(in the rows, 128 means zero)
The same turns and mirrors carry the whole set onto itself, and each row onto the other rows of its family. Which rows share a family with each named row? Give them in list order.
These 32 rows form 4 families of 8 rows each.
mefeg: [ 99 129 109 109 166 123 103 170 144 117 100 112 171 105 109 132 129 121
 140 157 108 114 137]
kob: [ 89 137 117 109 140 121  82 130 148 113 125 100 169  98 124 111 131 135
 160 153 120  86 127]
bima: [ 99 136 113 123 156  90 120 110 130 125 166 142  90 112 132 118 134  89
 130 165 132 163 100]
sozi: [ 66 155 119 139 141 115 101 150 148 135 147 171 153 125 142 120 129 119
 147 186 141 130 142]
vibin: [119  84  95 113 142 107 121 138 132 109 123 106 112 115 138  76 138 106
 144 133 111 151 130]
pina: [104 123 115 108 137 132 101 158 139 118 103 117 162 102 123 146 134 131
 135 138  95 112 137]
tesur: [106 142 125 127 167 101 129 105 129 130 172 143 111 110 147 114 137  96
 134 143 126 168  94]
Zali: [ 87 167 135 125 151 128 104 135 134 141 140 159 132 102 132 165 131 111
 127 164 124 130 124]
masoz: [124  93 103  94 135 115 133 141 125 104 128 109 136 105 133  65 132 116
 154 136 121 139 128]
Zum: [ 81 124 116 127 132 127  84 134 151 115 119 115 173 109 140 124 134 143
 159 131 106 102 133]
zegar: [108 116  98 113 169 106 115 125 149 110 144  86 148 110 133  83 124 110
 173 118 124 147 109]
vob: [ 81 119 112 130 138 101 125 118 128 121 157 164  94 117 137  90 138  97
 138 166 143 165 117]
tuzus: [122 147 119 104 155  94 131 115 121 129 176 135 106 109 144 106 128  89
 132 166 134 158 106]
kavem: [ 74 129 110 128 159 118  85 146 157 115 117 111 183 111 125 107 130 133
 162 151 121 104 134]
Bofi: [129 115 107  97 152 100 116 116 134 105 148  80 138 104 135  85 126 113
 158 130 117 132 105]
busel: [105 114 120 111 138 133  95 161 147 115  94  99 141 107 123 127 128 131
 134 148 113 106 143]
pamo: [ 95 120 122 129 148 116 141 123 123 127 156 172 112 114 148  88 143 102
 137 147 133 173 115]
vur: [122  87 104 107 145 113 136 142 129 105 123 117 139 112 135  87 141 116
 139 121  99 155 119]
fub: [ 63 153 133 138 134 135  99 132 138 138 142 177 141 109 144 130 137 122
 145 163 138 126 135]
Lapep: [ 91 120 123 125 138 125  77 137 159 113 112  90 149 111 134 116 127 138
 151 141 121  96 135]
Tizi: [ 57 149 137 137 131 125  91 132 148 127 137 157 127 112 128 131 129 127
 138 178 150 116 130]
vilof: [ 79 157 137 122 142 123 100 143 141 129 131 149 119 106 117 158 126 116
 120 181 138 122 124]
dum: [100 128 116 115 136 105 132 121 122 128 170 159 112 115 153  70 135 100
 145 167 148 157 124]
Bas: [100 130 104 120 143 111 141 143 134 129 161 161 117 125 146  87 127  94
 153 157 146 180 127]
miduk: [119 101  99 118 154  95 105 114 141 109 140  83 116 114 143  88 134 106
 151 127 109 142 113]
Duzur: [ 91 171 120 124 159 107 105 151 143 138 147 150 145 118 130 156 124 106
 129 187 128 135 127]
nilek: [119  99  95 101 160 119 136 156 135 110 120 108 141 108 122  81 128 105
 158 127 119 160 126]
duve: [104 125 114  94 136 131 103 162 133 114 103 117 160  95 110 119 133 129
 140 161 113  98 141]
reto: [ 67 161 129 125 135 117  91 125 137 135 154 164 143 108 139 114 135 119
 145 188 144 109 134]
vis: [110 152 108 119 162  95 128 122 141 131 178 132 116 121 146 114 121  90
 153 152 139 174 105]
desum: [113 102 106 119 154 100 115 111 141 105 144  95 146 113 145  89 137 120
 153 112 101 144 102]
zigu: [ 94 167 128 107 145 118 105 143 127 138 142 158 132 101 123 144 133 106
 122 193 131 117 132]

The rest of the family of vilof: bima, vibin, vob, busel, Lapep, Tizi, miduk
The rest of the family of Zum: pina, tesur, Zali, pamo, vur, fub, desum

The same turns and mirrors carry the whole set onto itself, and each row onto the other rows of its family. Which rows share a family with each named row? Give them in list order.
These 15 rows form 5 families of 3 rows each.
mozud: [118 104 131 116 146  93 134 130 132 116  93]
Molo: [130  97 130 125  85 144 106 113 109 123 134]
kago: [113  88 107 130 112  97 133 116 103 118 120]
fabuf: [126 129 141 150 142 139 149 126 148 151 108]
Datad: [121 153 165 110 134 126 136 157 114 121 132]
teba: [125 113 131 135 114 135 169 156 139 130  98]
Gudoz: [137  97 140 120 110 143 120 126 150 126  92]
bobu: [107 146 162 102 143 122 122 137 106 113 134]
dad: [133 127 164 103 122 137  93 124 124 118 124]
mef: [112 120 139 108 138  90 111 122  96 111 133]
nen: [104 103 114 134  93 132 143 122  89 121 143]
tev: [119 119 121 160 110 142 142 113 111 151 145]
Geru: [117 120 127 135  89 134 148 142  89 126 152]
medi: [113 106 131 126 130 131 159 141 145 123  86]
Safum: [120 152 156 137 143 134 123 120 113 144 148]

The rest of the family of Safum: fabuf, tev
The rest of the family of kago: mozud, mef
The rest of the family of Datad: teba, Geru

The same turns and mirrors carry the whole set onto itself, and each row onto the other rows of its family. Which rows share a family with each named row? Give them in list order.
These 20 rows form 5 families of 4 rows each.
Luped: [167 139 105 104 123 129 166 122]
dibav: [164 119 115 103 107 150 166 118]
giva: [130 135  93 135  84 126 139 122]
biru: [127 140 112 138  80 150 147 125]
nudob: [131 119 143 129 129 154 101 126]
zugan: [111 120 156 125 125 112 147 114]
tovu: [119 112 151 118 148 122 138 116]
zil: [141 146  99 134  87 131 157 118]
vizas: [156 140 109  84 115 137 140 103]
zupi: [138 115 149 134 141 121 161 132]
sidaf: [116 150 108 119  89 118 141 108]
Vepu: [139 142 147 142 132 157 118 137]
folas: [138 134 131 122 145 146 100 112]
Tezaf: [134 163 103 138  96 137 139 129]
paker: [169 122  96 101 110 140 143 117]
fup: [169 141 101 111 103 146 154 116]
pizot: [118 114 132 132 142 103 138 111]
mel: [117 130 149 126 139 145 109 119]
gures: [124  95 144 126 134 117 142 122]
riso: [138 136 156 109 134 153 112 115]

The rest of the family of pizot: dibav, biru, folas
The rest of the family of sidaf: vizas, zupi, Vepu
The rest of the family of zugan: Luped, Tezaf, riso
The rest of the family of fup: tovu, zil, mel

The same turns and mirrors carry the whole set onto itself, and each row onto the other rows of its family. Which rows share a family with each named row? Give them in list order.
These 40 rows form 10 families of 4 rows each.
doke: [123 125 121 123 105  99 149 109 134  99 103 123  93 125 100]
Vub: [103 146 125 131 157 124 152 152 116 132 128 141 145 141 147]
Bog: [115 142 135 133 129 136 106  97 137 131 119 133 150 156 163]
Dapet: [161 118 157 115 117 124 124 141 134 101  91 139 101 110 135]
Sok: [147 106 156 126  99 119 112 142 134 103  97 138  99 108 132]
linad: [111 139 108 136 142 111 144 156 109 131 119 125 155 139 147]
tupil: [114 136 111 122 168 132 149 159 126 132 118 131 138 136 147]
Nuvog: [112 132 107 130 152 123 141 150 110 130 118 133 149 162 147]
lamev: [111 145 120 125 158 122 137 139 112 130 123 154 163 132 137]
zep: [132 118 111 116  99 104 143 116 144  91 101 113  93 130 118]
Penod: [137 111 161 134 100 117 116 152 117  98  90 128 111 110 126]
Bogem: [132 105 155 125  94 107 111 134 139  99  93 126  98 118 128]
soz: [141 103 153 120 100 110 108 137 142  91 101 148 111 112 125]
zogut: [140 103 156 122 102 107 130 135 117  99  93 141 102 109 126]
lum: [109 121 133 125 102 102 140  99 132  89 104 131 107 133  98]
pamuv: [111 143 116 129 163 119 148 148 120 127 126 135 155 146 137]
Tobe: [115 152 117 121 134 159 118 115 127 131 112 131 143 141 171]
dudi: [116 152 109 126 131 137 109 102 138 130 107 130 144 161 159]
fera: [121 140 121 131 148 111 143 164 125 137 128 139 149 148 156]
kom: [129 144 134 121  98 109 146  98 136  95 109 126  99 117 104]
masof: [145 123 160 124 109 120 121 138 142 102  98 134 102  91 124]
bozu: [159 105 148 122 115 115 119 143 123  99 101 141 114 100 121]
vepo: [149 101 146 126 110 119 107 145 135  99  89 127 105 110 120]
narid: [111 150 129 133 124 144 109 121 129 132 122 135 141 168 165]
nuvar: [153 105 149 130 101 108 118 147 148 103 112 127  96 123 129]
pumim: [114 172 136 133 136 145 116 109 122 135 110 137 150 139 152]
Gusen: [112 151 119 136 142 153 101 107 128 131 110 136 145 150 150]
rer: [128 138 129 128 103  97 147 118 135  95  89 112  98 125 102]
vuv: [114 154 117 120 146 147 123 112 150 125 125 131 145 153 157]
lona: [111 152 109 134 163 139 145 138 121 130 126 139 148 142 136]
tuk: [118 113 129 123 100  90 137 124 135  98  98 118  97 125 103]
zedev: [129 141 112 118 105 106 139 112 143  96 114 134  96 123  92]
sazuf: [123 148 112 132 160 133 133 159 132 133 125 126 152 142 147]
zipo: [114 129 134 118  97 104 150 114 147  94 110 123  93 124 105]
romi: [117 143 116 138 161 121 139 143 122 141 140 140 147 148 133]
bev: [118 155 128 132 148 162 117 123 132 130 122 142 146 141 157]
gafuz: [111 158 120 130 139 155 104 113 151 135 126 133 131 148 149]
Pugu: [125 127 125 121 116 104 141 104 143  95 102 128 103 105  94]
Mego: [116 158 130 127 135 153 104 114 136 127 116 134 149 148 162]
podi: [125 128 133 131  90 102 128 104 125 101  99 130  97 123  98]

The rest of the family of lum: tupil, Penod, gafuz
The rest of the family of narid: Nuvog, masof, Pugu
The rest of the family of zipo: Vub, vepo, Gusen
The rest of the family of Tobe: soz, rer, romi
The rest of the family of pumim: lamev, zep, nuvar
The rest of the family of pamuv: doke, Sok, Mego

The same turns and mirrors carry the whole set onto itself, and each row onto the other rows of its family. Which rows share a family with each named row? Give them in list order.
These 16 rows form 4 families of 4 rows each.
tul: [102  99 153 126 130 143 150 108 112 110 151 129 125 111 131]
tir: [155 137  81 117 148 128 127 134 136 128 113 129 140 153 139]
nivi: [153 144  84 129 136 130 126 142 138 145 110 146 143 148 142]
Zuriz: [101 112 170 120 130 129 132 108 110 114 141 129 131 104 115]
Kuf: [164 147 104 128 122 121 111 130 143 149 116 146 160 145 137]
moro: [158 147  87 119 135 111 120 112 136 142 120 151 146 147 130]
Ziv: [100 103 166 126 126 146 137 135 115 118 139 124 132 107 137]
Ren: [107  97 171 124 128 125 135 125 111 105 140 130 122 123 126]
ped: [150 150  86 123 129 127 129 124 151 155 113 145 149 134 135]
vok: [ 99 119 174 131 117 129 131 116 110 134 139 146 133 101 116]
Merud: [153 142  85 103 134 140 132 124 139 117 139 130 145 156 132]
razu: [149 141  80 107 144 126 132 115 151 127 117 125 145 139 133]
git: [120  95 173 139 129 131 132 116 110 143 137 135 119 112 124]
disi: [113 104 170 153 119 124 128 115 115 139 127 143 141 102 137]
Tana: [107 109 177 139 113 125 132 133 112 131 137 152 127 118 126]
rema: [136 153  80 108 129 127 125 128 142 120 122 140 159 143 141]

The rest of the family of razu: Ren, ped, Tana
The rest of the family of rema: moro, Ziv, git
The rest of the family of Zuriz: tir, nivi, vok

The same turns and mirrors carry the whole set onto itself, and each row onto the other rows of its family. Which rows share a family with each named row? Give them in list order.
These 40 rows form 5 families of 8 rows each.
Nik: [147 144  91  97 130 171 137 125 119 101 134 144]
Pobun: [141 130 106 104 109 156 151 108 111  93 140 145]
nuti: [104 131 132 137 144 122 123 129 142 141 114 103]
Kun: [121 138 118 157 135 167 134 128 130 132 142 160]
zud: [173 130 146 115 137 131 149 130 141 130 121 135]
Sepef: [123 140  91 108 123 123 144 131 137 159 143 124]
sosur: [121 133 111  86 139 118 136 114 103 102 134 112]
bamu: [173 118 129 122 143 132 167 123 136 118 131 128]
Gezi: [108 129  93 116 131 127  89 109 109 125 143 148]
tira: [144 134 118 107 112 144 141 158 129 144 149 126]
Paku: [125 111 133 153 136  97 117 118 138 137 124 121]
gabid: [168 153  97 110 120 155 136 125 110 118 111 144]
Peli: [150 115 133 141 143 146 109 113 121  79 114 141]
Kur: [158 117 121 105 159 134 156 120 153 121 108 135]
nuta: [141 133 114 158 138 146 119 142 144 114 154 163]
bizi: [138 130 110 125 149 117 125 106 153  80 109 148]
limu: [165 117 113 145 161 135 156 124 136 130 124 112]
dagi: [122 111 137 135 151 109 115 131 154 142 127 126]
Nid: [135 125 113 125 117 151 128 137 104 159 148 116]
dut: [141 136 108 157 144 157 124 114 153 120 145 163]
zes: [151 122 112 164 126 151 117 129 155 136 123 152]
pab: [131 119 115  93 122 112 129 129 104 119 112 101]
Tol: [115 131 114 100 134 108 143 127 106 121 101 117]
Zege: [128 124 124 129 155 126 123 112 127  75 103 142]
zene: [ 99 125  77 135 129 138 103 113 117 108 136 129]
kisur: [128 121 105 144 153 125 112  84 129  94 109 138]
bim: [143 131 100 122 110 142 129 131 130 164 155 123]
fube: [157 123 110 150 132 161 109 116 152 117 156 148]
zor: [104 103 127 141 146 114 117 118 147 120 147 121]
Fefip: [136 151 114 122 123 138 137 126 125 155 162 111]
gub: [114 138 102 145 107 135  97 123 104 117 149 129]
Dekop: [167 124  91 113 122 146 130 114 116  98 143 162]
giv: [ 98 137  95 128 123 136  86 119 122 120 126 136]
ruz: [164 126 130 134 135 142 163 134 148 113 114 117]
Fubob: [151 117 106  94 131 102 118 114 127 106 115 105]
zeki: [106 138 111 104 105 133  97 119 122 108 133 152]
vip: [131 122 110  92 128 123 134 102 114 125 103 101]
kef: [136 104 110 129 142 131 115 117 132  84  96 153]
Rukin: [130 125 117 146 156 113 102 135 147 145 117 120]
Vas: [150 143  86 116 115 160 137 112 103  96 131 139]

The rest of the family of Peli: Kun, Sepef, gabid, limu, zor, Fubob, zeki
The rest of the family of Dekop: nuti, sosur, tira, Kur, zes, kisur, gub
The rest of the family of bizi: Pobun, zud, Nid, Tol, zene, fube, Rukin

